In the data rows, zero lies at 4.5, halfway between 4 and 5.
Here is a table of points, one per row:
[6 1 4 6 4 7 3 4 3 4 5 4 5 5 8 2 1 4 8 6 6 2 3 5 5 6 6 6 4 2 4 3 3 6 2 7 3
 4 6 8 4 5 1 4 5 6 7 5]
[5 6 5 7 3 5 5 2 2 3 3 6 2 6 5 5 4 7 3 6 6 2 5 6 4 3 6 6 3 6 4 3 5 6 5 5 5
 5 7 2 6 4 1 4 6 2 5 3]
[9 2 4 5 4 4 6 4 7 5 2 2 6 5 2 8 8 5 3 1 4 5 3 0 5 6 4 1 2 3 4 2 4 7 3 3 5
 6 7 6 3 3 7 7 7 4 6 7]
[8 6 5 3 5 3 6 6 3 0 5 5 6 5 4 6 7 6 6 4 3 7 5 6 0 5 0 5 3 3 5 4 6 4 1 4 5
 2 8 6 7 4 3 6 2 6 4 5]
[2 4 6 6 2 2 3 7 5 5 5 1 1 6 6 4 3 5 7 5 5 3 2 2 4 4 5 6 5 4 5 3 3 4 5 3 1
 6 2 5 6 8 4 5 6 4 2 6]
[5 3 6 4 8 5 3 7 4 3 4 7 3 5 3 7 8 6 5 7 7 6 2 5 4 5 6 4 6 7 0 6 5 5 1 2 5
 3 4 3 4 4 2 6 8 7 6 4]
[8 3 4 4 4 7 2 3 5 3 5 7 6 4 4 5 2 7 5 2 8 6 6 6 5 3 3 6 7 6 5 5 5 3 7 3 3
 7 5 4 2 8 8 7 3 4 7 3]
[4 3 3 7 4 6 4 9 2 5 2 3 6 5 4 5 6 4 4 2 5 2 5 6 7 4 5 7 2 7 5 3 4 3 6 5 3
 4 6 2 4 5 3 4 4 5 5 6]
[4 6 3 0 2 4 3 3 4 3 2 4 3 2 4 5 2 5 6 5 8 3 5 4 3 5 3 5 5 4 5 1 5 5 7 3 2
 1 6 5 5 6 7 2 8 5 6 4]
[2 4 5 3 4 7 5 5 7 4 4 7 5 5 1 3 3 5 4 1 6 3 7 5 3 2 4 6 1 7 6 5 5 8 5 6 6
 4 6 4 1 5 5 2 5 3 5 6]
[3 4 1 4 1 9 3 6 4 1 4 4 5 1 4 4 4 4 4 4 5 2 2 5 3 3 4 1 6 5 4 5 7 4 5 4 4
 7 6 5 5 6 7 6 4 1 3 5]
[4 8 5 6 8 7 7 5 2 7 3 3 5 7 6 5 2 3 1 9 4 5 5 5 2 8 4 5 2 6 3 4 6 6 6 3 3
 7 4 6 4 4 4 6 4 2 8 7]
[4 6 4 6 7 4 4 2 8 5 6 1 4 8 5 4 4 6 4 2 4 7 3 2 5 4 3 6 3 5 4 7 4 1 7 6 8
 4 3 6 4 5 3 3 2 7 4 1]
[4 8 8 0 2 3 4 7 6 2 4 5 7 6 7 3 3 3 6 4 3 3 6 5 6 6 8 3 3 3 5 5 4 5 3 7 5
 6 3 3 7 8 7 6 3 5 4 5]
[7 2 4 3 3 2 5 6 6 5 3 5 6 4 3 4 2 4 1 3 6 2 3 4 3 3 6 5 7 5 6 6 8 5 6 4 3
 3 5 8 6 3 5 5 3 4 3 6]
[5 5 6 4 3 6 4 4 4 4 5 5 4 3 5 8 3 0 4 2 4 5 5 7 3 5 6 6 2 4 3 7 5 5 5 4 5
 4 3 5 6 1 5 2 3 5 5 5]
[3 5 3 5 6 5 7 4 6 3 3 4 5 5 5 6 6 3 5 6 4 6 4 3 8 3 3 5 4 4 4 5 4 5 1 0 5
 2 4 2 2 6 5 6 7 4 5 2]
[6 4 7 7 5 6 4 5 3 7 2 4 1 4 8 3 7 4 4 4 3 6 5 5 6 5 4 4 7 5 5 4 8 6 7 3 6
 3 3 6 3 7 3 3 2 6 4 4]
[5 4 5 4 0 5 7 4 4 4 5 3 4 4 4 1 4 3 8 4 6 3 2 4 5 4 1 4 7 8 3 4 2 4 7 4 3
 3 0 6 5 5 4 6 6 4 4 3]
[4 2 1 5 4 5 3 4 3 5 5 5 7 7 8 6 5 4 6 4 3 8 6 3 7 5 5 3 2 6 5 6 4 5 7 8 3
 5 3 4 4 3 4 5 6 6 1 3]
[3 6 4 5 5 4 4 3 7 4 4 5 2 2 4 4 5 4 1 4 6 5 4 4 5 2 5 1 0 2 2 2 6 7 5 6 3
 5 4 3 2 4 5 9 3 8 3 2]
[4 4 7 4 4 4 7 4 3 4 3 7 5 5 7 3 4 5 5 5 5 5 5 5 3 4 3 4 6 5 2 1 2 1 6 6 8
 5 5 7 8 4 7 5 6 5 3 4]
[4 5 4 1 2 3 4 5 1 4 5 6 5 2 6 1 3 9 3 3 1 4 4 4 5 6 7 5 3 3 4 2 4 4 4 4 5
 5 3 5 5 4 4 6 4 3 5 7]
[3 7 4 4 7 3 5 5 2 3 4 4 6 3 3 4 4 8 7 5 7 3 9 5 4 4 6 3 4 5 2 2 3 5 3 4 5
 3 2 6 8 3 5 5 0 4 2 8]
[5 4 5 6 3 6 7 5 2 8 5 3 5 1 6 4 3 5 2 6 4 7 4 1 3 6 5 5 4 4 3 6 8 3 2 3 3
 4 7 3 7 4 4 4 4 8 4 7]
[5 5 2 5 6 2 6 5 8 4 5 5 3 4 4 7 2 5 4 5 4 4 8 5 7 7 0 3 5 2 6 4 4 2 5 6 7
 7 2 4 1 6 3 0 6 4 2 1]
[4 3 3 5 4 5 2 4 5 7 6 5 3 7 2 3 5 5 6 7 2 8 7 4 4 3 4 2 1 2 2 5 7 2 3 6 5
 6 5 5 3 3 7 3 5 2 5 3]
[5 5 4 5 1 4 4 4 0 3 7 4 5 8 1 1 4 2 3 5 4 5 3 5 5 5 6 5 7 3 7 4 4 6 5 3 6
 3 3 5 5 4 5 3 5 5 6 5]
[5 4 3 7 4 4 4 3 3 5 0 5 3 2 3 4 4 6 4 3 2 7 6 4 3 4 5 1 3 1 6 6 1 4 5 4 3
 3 4 2 2 4 5 8 5 5 5 4]
[2 4 5 2 5 4 6 4 5 5 6 4 4 8 7 7 3 4 4 4 2 1 1 4 4 1 1 5 8 3 5 3 8 4 6 7 5
 4 3 6 4 5 5 6 3 7 7 8]
[3 6 2 4 2 5 4 5 7 7 6 6 6 7 6 5 4 3 5 3 6 5 5 6 2 7 4 6 6 2 7 6 3 8 4 6 5
 4 5 3 6 4 5 6 5 3 4 6]
[2 2 4 4 4 6 3 4 4 6 3 3 6 6 0 5 3 4 5 7 2 7 7 2 6 2 5 3 3 3 7 4 5 5 3 5 7
 6 4 5 7 3 4 7 4 3 5 0]
[5 3 8 4 5 6 6 5 4 7 7 6 6 3 5 6 4 4 3 6 3 2 3 5 4 5 2 5 4 5 3 4 3 5 5 3 6
 5 5 2 2 7 4 2 1 5 4 4]
[1 3 3 4 4 3 3 6 3 3 7 2 2 4 7 4 3 6 4 3 7 4 3 2 6 8 4 4 4 5 3 9 2 9 6 5 3
 5 7 3 5 4 3 4 3 4 5 2]
[5 6 8 4 6 4 1 6 2 4 8 6 3 4 4 6 6 6 5 8 4 3 4 6 6 5 5 6 3 5 7 4 5 1 4 4 8
 3 6 8 5 4 7 9 5 3 2 6]
[4 2 6 4 0 6 6 3 6 6 7 2 5 4 3 4 5 7 6 7 5 5 5 7 5 4 8 6 6 3 6 3 6 5 8 1 5
 3 5 6 6 4 6 4 4 5 7 6]
[5 7 4 2 5 4 6 3 2 8 2 4 6 5 5 5 7 3 4 3 6 4 3 7 7 5 3 5 5 4 4 8 4 3 3 3 1
 8 4 5 7 7 2 2 2 5 3 4]
[4 2 4 5 9 4 8 4 6 3 5 3 5 4 4 4 8 2 2 3 4 5 5 6 2 4 6 2 5 5 4 5 6 5 1 3 4
 1 3 3 5 8 5 5 9 3 5 4]
[2 4 7 5 6 3 5 4 4 4 3 5 6 2 4 4 6 3 5 4 7 6 5 3 4 6 7 6 5 4 5 7 6 2 6 7 4
 6 3 5 4 4 2 3 3 2 5 6]
[5 8 5 6 6 4 6 4 5 7 3 4 4 3 4 5 3 3 5 5 3 7 2 7 5 6 5 6 6 6 6 4 6 4 3 9 5
 4 6 4 3 5 4 3 4 4 5 5]
[3 8 5 8 4 4 6 5 4 5 5 7 4 1 3 5 5 6 5 0 5 2 5 3 4 5 6 5 6 6 5 4 6 5 5 4 2
 5 5 7 4 4 6 4 3 5 6 3]
[2 5 4 8 5 2 0 2 7 4 5 4 6 6 7 5 5 4 1 6 2 4 6 3 7 5 1 4 5 7 5 6 2 4 5 9 4
 5 3 7 5 5 3 3 5 5 5 5]
[7 6 7 3 6 8 3 5 7 4 5 5 5 5 3 2 5 7 5 5 4 6 3 7 6 5 3 8 7 3 5 4 4 4 5 4 2
 5 5 4 5 1 7 0 6 3 4 3]
[5 5 2 3 6 5 7 2 7 2 3 5 2 5 4 5 9 5 5 8 2 3 7 5 5 4 4 7 4 6 4 6 2 1 4 4 4
 7 3 5 0 6 6 4 6 6 3 0]
[5 4 1 5 7 5 2 4 5 5 7 7 5 4 3 3 3 3 7 4 4 2 7 4 4 2 5 8 6 2 3 6 6 6 7 6 6
 6 5 2 5 5 5 4 6 5 4 2]
[2 3 6 7 4 3 4 1 4 5 5 4 3 9 4 4 2 3 6 3 3 4 4 1 5 7 6 4 8 5 5 4 4 3 4 5 3
 3 5 3 4 3 3 4 2 6 2 7]
[4 5 3 4 5 2 2 5 6 6 4 1 8 4 4 5 9 2 4 3 3 5 4 6 2 3 7 2 5 7 3 3 5 5 1 1 6
 5 4 2 0 3 2 6 7 3 5 4]
[6 3 6 6 8 0 4 7 4 3 5 5 7 3 7 5 7 5 7 6 6 4 2 5 4 4 6 3 4 7 6 6 5 5 3 0 7
 5 4 3 7 4 6 3 5 6 5 4]
[7 5 4 3 6 7 6 7 5 7 4 5 3 6 5 5 3 5 5 6 7 5 6 4 4 2 7 3 5 4 7 5 3 4 4 6 3
 3 4 3 4 2 5 2 3 4 7 6]
[6 6 5 3 9 4 5 4 5 2 8 6 2 0 5 6 6 4 4 3 4 7 6 6 6 2 4 5 5 5 5 3 2 6 3 3 6
 7 7 6 7 4 4 5 6 5 4 9]
These points spread out most along one direction. Take the direction at right angles to it along which they spread out most. Go by this last direction. How far along it is each point below, from 0 to 99? The average is 50, and the first point in the table lies past the average. One standard deviation of the points above along it is 16.
[5 7 4 2 5 4 6 3 2 8 2 4 6 5 5 5 7 3 4 3 6 4 3 7 7 5 3 5 5 4 4 8 4 3 3 3 1
 8 4 5 7 7 2 2 2 5 3 4] 54
[4 6 3 0 2 4 3 3 4 3 2 4 3 2 4 5 2 5 6 5 8 3 5 4 3 5 3 5 5 4 5 1 5 5 7 3 2
 1 6 5 5 6 7 2 8 5 6 4] 44
[5 5 4 5 1 4 4 4 0 3 7 4 5 8 1 1 4 2 3 5 4 5 3 5 5 5 6 5 7 3 7 4 4 6 5 3 6
 3 3 5 5 4 5 3 5 5 6 5] 50
[5 5 2 5 6 2 6 5 8 4 5 5 3 4 4 7 2 5 4 5 4 4 8 5 7 7 0 3 5 2 6 4 4 2 5 6 7
 7 2 4 1 6 3 0 6 4 2 1] 86
[1 3 3 4 4 3 3 6 3 3 7 2 2 4 7 4 3 6 4 3 7 4 3 2 6 8 4 4 4 5 3 9 2 9 6 5 3
 5 7 3 5 4 3 4 3 4 5 2] 66
[4 3 3 5 4 5 2 4 5 7 6 5 3 7 2 3 5 5 6 7 2 8 7 4 4 3 4 2 1 2 2 5 7 2 3 6 5
 6 5 5 3 3 7 3 5 2 5 3] 64
[2 3 6 7 4 3 4 1 4 5 5 4 3 9 4 4 2 3 6 3 3 4 4 1 5 7 6 4 8 5 5 4 4 3 4 5 3
 3 5 3 4 3 3 4 2 6 2 7] 70
[4 2 4 5 9 4 8 4 6 3 5 3 5 4 4 4 8 2 2 3 4 5 5 6 2 4 6 2 5 5 4 5 6 5 1 3 4
 1 3 3 5 8 5 5 9 3 5 4] 27
[2 4 6 6 2 2 3 7 5 5 5 1 1 6 6 4 3 5 7 5 5 3 2 2 4 4 5 6 5 4 5 3 3 4 5 3 1
 6 2 5 6 8 4 5 6 4 2 6] 60
[3 6 2 4 2 5 4 5 7 7 6 6 6 7 6 5 4 3 5 3 6 5 5 6 2 7 4 6 6 2 7 6 3 8 4 6 5
 4 5 3 6 4 5 6 5 3 4 6] 57
[3 6 4 5 5 4 4 3 7 4 4 5 2 2 4 4 5 4 1 4 6 5 4 4 5 2 5 1 0 2 2 2 6 7 5 6 3
 5 4 3 2 4 5 9 3 8 3 2] 51
[5 4 5 6 3 6 7 5 2 8 5 3 5 1 6 4 3 5 2 6 4 7 4 1 3 6 5 5 4 4 3 6 8 3 2 3 3
 4 7 3 7 4 4 4 4 8 4 7] 35
[4 3 3 7 4 6 4 9 2 5 2 3 6 5 4 5 6 4 4 2 5 2 5 6 7 4 5 7 2 7 5 3 4 3 6 5 3
 4 6 2 4 5 3 4 4 5 5 6] 49
